Each path below is one point turned by a fixed rotation once a step. After each direction that follows a path, write how fast that rotation turns it, in deg/step (0 if it stays still).
Each turn is a multiple of 5 degrees from 10 to 175, or 0.
Each row of a path follows its step; steps can be skipped.
Path 1:
step 0: [.04 -.10 -.18 -.04 -.31 .13 .00 .17 -.25 .14 .01 -.09 -.07 .01 -.06 .24 -.08 .06 -.04 -.07 -.17 .08 -.01 .15 -.10 -.04 -.22 -.03 -.09 .02 -.31 .19 -.18 -.31 -.09 -.01 -.30 -.08 -.12 -.08 .00 -.08 -.23]
step 2: [.10 .05 -.07 -.16 .14 .23 -.12 .16 .06 .26 -.14 -.03 .01 -.03 -.31 -.29 -.01 -.11 -.22 .08 -.02 .13 -.05 -.06 -.04 .03 -.16 .17 .06 -.07 -.06 .02 .19 -.26 -.02 .21 .03 -.28 -.04 .04 -.18 .06 .24]
step 5: [-.14 .14 .01 .06 -.10 .24 -.14 .28 .04 .18 -.12 -.06 .13 .02 .16 -.04 -.06 .03 .02 -.04 .07 -.03 -.14 .01 -.04 -.14 -.29 .12 .14 .38 .12 .26 -.29 .21 -.03 -.04 -.12 .02 .11 .22 .02 -.13 .02]
step 6: [.03 .15 -.06 -.03 .00 .08 -.14 .18 -.34 .06 -.07 .01 .14 .01 -.10 .05 .07 -.23 .06 -.06 .02 .09 .01 -.10 .07 -.01 -.06 .13 .09 .49 -.34 .13 .28 -.19 .08 .13 -.03 .03 .09 .07 .02 -.18 .15]
step 7: [.01 .28 -.19 .09 -.01 -.14 .04 .09 .07 .25 -.14 .02 .33 -.10 -.21 .10 -.12 -.14 .00 -.22 -.26 -.02 -.06 .03 .26 .14 -.13 -.10 .00 .08 .05 .20 .24 .02 .06 .21 .08 -.04 .04 -.16 .01 .05 -.22]
step 8: [.16 .04 .09 -.12 .07 -.14 -.20 -.03 -.21 .02 -.11 .24 .10 .00 .12 -.06 -.04 -.13 -.20 -.25 .00 .17 -.24 .13 .20 .02 -.13 .17 .01 -.21 .10 .14 .03 -.17 -.08 .17 -.18 -.25 -.07 .13 .03 .10 -.32]
step 10: [-.27 .10 .06 -.23 .19 -.03 -.33 .14 -.09 -.04 -.01 -.07 .24 -.08 -.04 .13 .17 .11 -.12 .13 -.10 .02 .21 .11 .03 .09 -.11 .16 -.11 .10 -.16 .27 -.10 -.19 .25 -.12 .04 -.02 -.12 .14 -.04 .12 .18]
step 11: [-.12 .15 -.23 -.25 .03 .01 .00 .01 .16 .22 .17 -.21 .16 .06 .12 .09 .15 -.10 -.08 -.06 -.15 .05 .23 -.04 -.12 .04 -.02 .00 -.23 .25 .29 .23 .15 .03 .14 .18 -.26 -.07 .04 .09 .17 -.04 -.05]
step 12: [-.11 .14 .05 -.26 .25 -.04 -.18 -.08 -.08 .19 -.07 -.06 .01 .11 .11 -.12 -.11 -.03 .09 -.21 .14 .34 .04 .22 -.01 -.07 .02 -.25 .15 .25 .19 -.01 .08 -.30 .00 .17 .06 -.04 .03 -.04 .05 -.16 -.17]
[.05 .07 .02 .06 .03 .04 .01 -.02 -.06 -.03 .02 -.02 -.06 .01 -.02 -.06 .09 .04 .09 .05 -.07 .00 .05 .05 .07 -.05 .02 -.04 .03 .01 -.01 .03 .00 -.05 .09 -.03 .05 .01 .05 -.08 .02 -.02 -.07]
125
[.04 .10 .03 -.07 .05 -.03 .13 -.07 .01 .03 -.05 .03 .01 -.05 -.02 -.06 -.05 .01 -.03 .06 .02 .07 -.07 .01 .05 .01 .01 .00 .00 -.01 .00 -.07 .05 -.02 -.02 .10 -.03 .02 .03 -.02 -.05 .03 -.02]
70
[-.01 -.04 .03 .02 .08 .02 .04 -.04 .00 .04 .06 -.09 -.03 .00 .03 -.04 -.02 .01 -.05 .03 -.12 .04 .05 .03 .06 .05 -.01 .04 -.01 -.08 -.02 .05 .03 -.02 -.06 -.02 -.02 -.04 -.14 .04 .00 .03 .04]
45
[.07 -.02 .02 -.02 .05 -.02 .04 .06 .03 .03 -.02 -.02 .01 -.03 .00 -.02 .00 -.08 -.03 .01 -.08 .05 .05 -.13 -.08 .01 .04 .08 -.06 .06 .03 .07 .02 -.03 .05 -.01 .09 .06 .04 -.04 -.02 -.01 .05]
80
[-.02 .04 -.01 .04 .02 -.04 -.01 .01 .00 .10 .05 -.03 .04 -.04 -.09 -.09 -.07 .09 .00 -.10 .06 -.03 .03 .02 -.06 .01 -.01 -.06 .05 .01 .00 -.02 -.01 -.02 .03 -.03 .11 .02 -.06 -.03 -.04 .05 .02]
140
[.05 -.06 -.04 .00 .00 .16 .01 .06 .00 .04 -.01 .02 -.05 -.02 -.05 -.01 -.03 -.01 -.05 .03 -.07 .00 -.12 -.01 -.02 .01 -.01 -.02 .02 .01 -.04 -.10 -.01 .06 .06 -.03 .00 .00 -.05 -.01 -.04 -.06 -.03]
20
Path 2:
step 0: [-.06 .04 -.13 -.03 -.19 .25 .03 -.30 .19 .23 -.14 -.03 .01 .11 .08 -.19 .27 -.10 -.01 -.19 -.07 -.05 -.11 .00 -.19 .00 .13 -.12 -.02 -.13 -.01 .02 -.03 -.20 -.04 .17 -.08 .00 -.05 .23 -.13 .20 .24]
step 1: [.22 .07 .06 .12 .02 -.06 -.04 -.08 .03 -.03 .17 -.10 -.02 .19 .00 .23 .21 .11 -.07 -.06 -.02 -.24 -.26 -.24 .03 .02 -.03 -.26 .18 -.18 .07 .10 .09 -.04 -.03 .02 -.44 -.18 -.02 .07 .07 -.06 -.05]
step 2: [.27 .01 -.11 .21 -.01 -.18 -.10 -.15 -.04 -.13 .27 .15 .05 .07 .07 -.07 -.13 .08 -.23 .06 .11 .07 .12 .00 .07 -.25 .11 .24 .25 -.01 .06 -.10 .28 .04 .05 .00 .05 -.21 -.12 .03 .04 .06 -.21]
step 6: [.02 -.04 -.15 -.19 .01 .01 -.13 -.24 -.14 -.10 -.20 -.08 -.06 .10 -.01 -.17 -.01 -.01 -.27 .04 .30 .08 -.01 .00 -.16 .12 .17 .07 -.33 .05 -.06 -.02 -.18 -.08 -.23 .20 -.05 -.16 -.09 -.03 .18 -.03 .17]
step 7: [.36 -.30 .15 .08 .06 .12 .13 .10 .20 .02 -.03 .01 -.07 .07 -.06 -.03 .13 -.07 -.23 .00 -.08 -.25 -.02 -.13 -.03 .14 -.07 .03 -.16 .02 -.04 -.05 -.17 .27 -.21 .25 -.21 .08 .02 .09 -.07 .11 -.04]
step 9: [.05 .19 -.02 -.02 .12 -.04 -.27 -.23 .01 -.01 -.07 .11 .31 .19 -.17 -.04 .03 .24 .03 .04 .03 .16 .01 -.19 -.05 -.04 -.03 -.05 -.07 .11 -.24 .12 .13 -.09 -.29 -.20 .20 -.02 .06 -.25 .07 -.07 -.10]
step 10: [.06 .01 .19 -.04 -.17 .14 .01 -.09 .23 .21 -.16 .48 .09 -.05 .09 .06 .01 .15 -.27 .12 .13 -.22 -.06 -.08 .00 .00 -.02 .10 -.01 .05 -.06 .04 -.20 .00 .09 -.27 .10 .14 -.06 -.04 -.06 .14 .03]
step 11: [-.12 -.07 -.07 -.05 -.07 .08 -.10 .16 .02 .21 .08 .02 -.05 -.15 .02 .04 -.01 -.17 .02 -.25 -.06 -.37 -.16 .08 -.10 .03 .13 .05 .37 -.03 .01 .23 -.04 -.05 -.02 -.06 .06 -.10 -.06 .07 .26 .24 .23]
step 13: [.41 .01 .09 -.25 .01 .08 .09 -.10 .06 -.25 -.01 .26 .00 .09 .19 .00 .11 -.21 -.07 .26 .00 .07 -.15 -.01 .07 -.10 .05 .22 .07 .01 .02 -.27 .04 .04 -.06 .03 -.20 -.02 -.01 -.14 -.05 -.12 .10]
[.06 .01 -.04 .03 -.02 .04 .06 .01 .07 .01 .10 .02 .01 -.07 .06 -.05 .06 -.08 .00 -.01 .01 .04 -.01 .05 .01 .06 .00 .08 -.03 .08 -.04 .03 .02 -.05 .07 -.06 .03 -.05 -.02 .04 -.07 -.05 .05]
135
[-.02 .08 .06 .00 -.06 -.04 .04 -.04 .08 -.02 .03 .04 .04 .00 .01 .01 .00 -.04 .10 -.01 .08 .00 -.07 -.08 -.01 -.08 -.01 .04 .08 -.04 .01 -.01 .05 .01 .08 .05 -.01 -.06 -.02 .00 .05 .07 .03]
35
[.01 .03 -.11 -.06 -.01 -.06 .07 .00 -.03 -.07 -.07 .04 .05 .02 .01 .03 .03 -.02 .09 -.01 -.09 -.06 .01 -.07 -.05 .03 .02 .04 .00 .03 .01 -.05 .02 -.04 -.01 .01 .04 .03 .10 .05 -.06 .00 -.05]
80
[.01 -.07 -.06 -.04 .04 .05 -.02 .03 .00 -.01 .03 -.06 -.06 -.02 .05 .04 .03 .03 .01 .10 .02 -.09 -.02 -.03 .07 .02 -.04 .00 .09 -.02 -.01 .07 -.02 .04 .08 .02 .05 -.08 .03 -.03 -.03 .05 -.08]
115
[.05 .03 .06 -.03 .00 -.06 -.01 -.02 .03 -.01 .04 -.03 -.02 .01 -.07 .00 .01 -.04 .03 .06 -.06 .08 .03 -.06 .02 -.05 -.01 -.03 .08 .06 .01 -.02 -.06 .07 -.05 -.02 .13 .03 -.08 .01 -.08 -.05 -.02]
65
[-.02 -.04 .01 -.03 .05 .01 .04 -.09 -.05 .02 -.07 -.03 .09 -.03 .02 -.08 -.05 -.03 .02 -.07 .07 .05 -.01 -.03 .03 .06 -.04 -.05 .07 .07 .06 .09 .00 -.02 -.05 .01 -.03 -.05 .01 .01 -.05 -.02 -.01]
125
Path 3:
step 1: [.21 -.07 .15 .12 -.08 .17 .02 .43 .04 .07 .11 -.11 -.16 -.10 -.04 -.22 -.16 -.05 .15 .06 -.08 .03 .16 .14 -.12 -.12 .03 .00 .04 .04 -.21 .14 -.29 -.08 -.08 .09 .10 -.03 -.11 .21 -.02 .13 -.10]
step 5: [.16 .05 .07 -.22 -.05 .12 -.08 -.11 .12 -.01 .03 .00 .11 -.25 -.13 .02 -.09 .03 .01 .07 -.16 .06 .13 .18 .16 -.29 -.11 -.09 -.16 -.22 -.09 -.08 -.09 .16 -.04 .28 -.03 -.02 -.15 .25 -.06 -.31 .06]
step 6: [.07 .10 -.12 .19 .03 .21 -.08 .17 .08 .10 .11 -.13 .07 -.18 .09 -.03 .06 -.25 -.25 -.08 .21 -.01 -.04 -.02 -.03 -.13 .06 .09 -.28 -.16 -.05 -.27 .03 -.08 -.03 -.18 -.08 -.04 .14 -.30 -.02 -.13 -.18]
step 8: [.10 -.05 -.14 .06 .24 .07 .09 .18 .08 .14 .09 .14 .01 -.14 -.16 -.24 -.26 -.10 .21 .25 -.05 -.04 .17 -.13 .19 -.12 -.29 .06 -.06 -.08 -.08 -.08 -.06 .02 -.04 -.03 .00 -.19 .02 -.08 -.02 .26 .01]
step 9: [.15 -.19 .15 .06 -.06 .10 .04 .15 .15 -.05 -.17 .00 -.04 -.29 -.12 .17 -.04 -.20 .02 .06 .01 .14 -.10 -.10 -.23 -.25 .14 -.06 .06 -.04 -.07 .19 -.14 .05 .02 -.18 -.12 .04 -.06 .20 .01 -.15 -.36]
step 10: [.08 .10 -.04 .31 .20 .13 -.11 -.17 .20 .07 .01 -.24 .09 -.06 -.14 -.11 -.09 -.18 .13 -.24 .19 .07 .15 .01 -.24 .18 .04 .05 -.03 .04 -.16 -.11 -.01 .02 -.03 .24 -.06 -.01 .05 .05 .26 .15 .05]
step 11: [.10 -.25 .25 -.14 -.15 -.10 .19 .22 .27 -.22 -.09 .01 .15 .07 -.01 -.10 -.02 -.01 .19 .01 .01 .24 .14 .18 -.09 -.10 -.05 .01 -.14 .05 .10 -.07 -.17 -.20 -.05 -.08 -.14 -.06 .10 -.17 .01 .09 .17]
step 12: [.18 .17 -.13 .07 -.12 .15 .04 .14 .06 .34 -.08 .23 .06 -.15 -.19 .07 -.02 .02 .33 -.18 -.14 -.12 .05 .14 .13 .01 .13 .13 -.13 -.04 -.04 .13 -.24 .06 -.05 .18 -.10 -.09 -.04 .00 -.01 -.19 -.06]
step 13: [-.06 .14 .05 -.04 -.03 .05 .07 -.01 .06 -.08 .23 -.30 .26 -.34 .11 .05 .14 -.26 -.05 .14 .07 .19 .21 .18 .02 -.14 .20 -.01 -.01 .02 -.17 -.19 -.08 -.04 .05 .06 .01 -.06 -.02 .08 -.22 -.10 -.03]
[-.10 -.01 .04 .03 .02 .07 -.01 -.03 -.04 .02 -.03 .05 .10 .12 -.04 .00 -.01 .11 .00 .01 -.01 .02 .01 .02 -.03 .01 -.03 .02 -.07 .02 -.02 -.02 -.04 -.02 .00 -.09 -.09 -.06 -.04 .00 -.03 .06 .02]
95
[.01 -.03 -.06 -.07 -.02 -.05 .04 -.03 .07 -.05 -.01 .08 .03 .03 .01 -.05 -.02 .00 .04 -.04 -.10 .03 -.01 -.05 .03 -.07 -.08 .00 -.12 -.09 .04 -.01 .06 .04 .03 -.05 -.01 .01 .05 .02 .03 -.01 -.05]
120
[.10 -.02 .02 -.04 -.05 -.04 -.07 .13 -.04 .03 .04 -.03 -.04 .06 .04 .00 -.04 -.06 -.02 .02 -.01 -.04 -.04 .03 -.08 -.06 .00 -.07 -.08 .06 .01 .01 .00 -.03 .01 -.11 -.01 -.03 .00 -.06 .00 .03 -.02]
140
[-.03 -.08 .11 -.05 .03 -.04 .00 .04 .00 .05 .00 .04 -.05 .03 .03 .05 .02 .04 .03 -.04 .04 -.03 .10 -.02 -.01 .03 -.03 .01 .00 -.08 .02 .00 -.08 .06 .01 .01 .10 -.03 .08 -.05 .02 .07 .07]
100
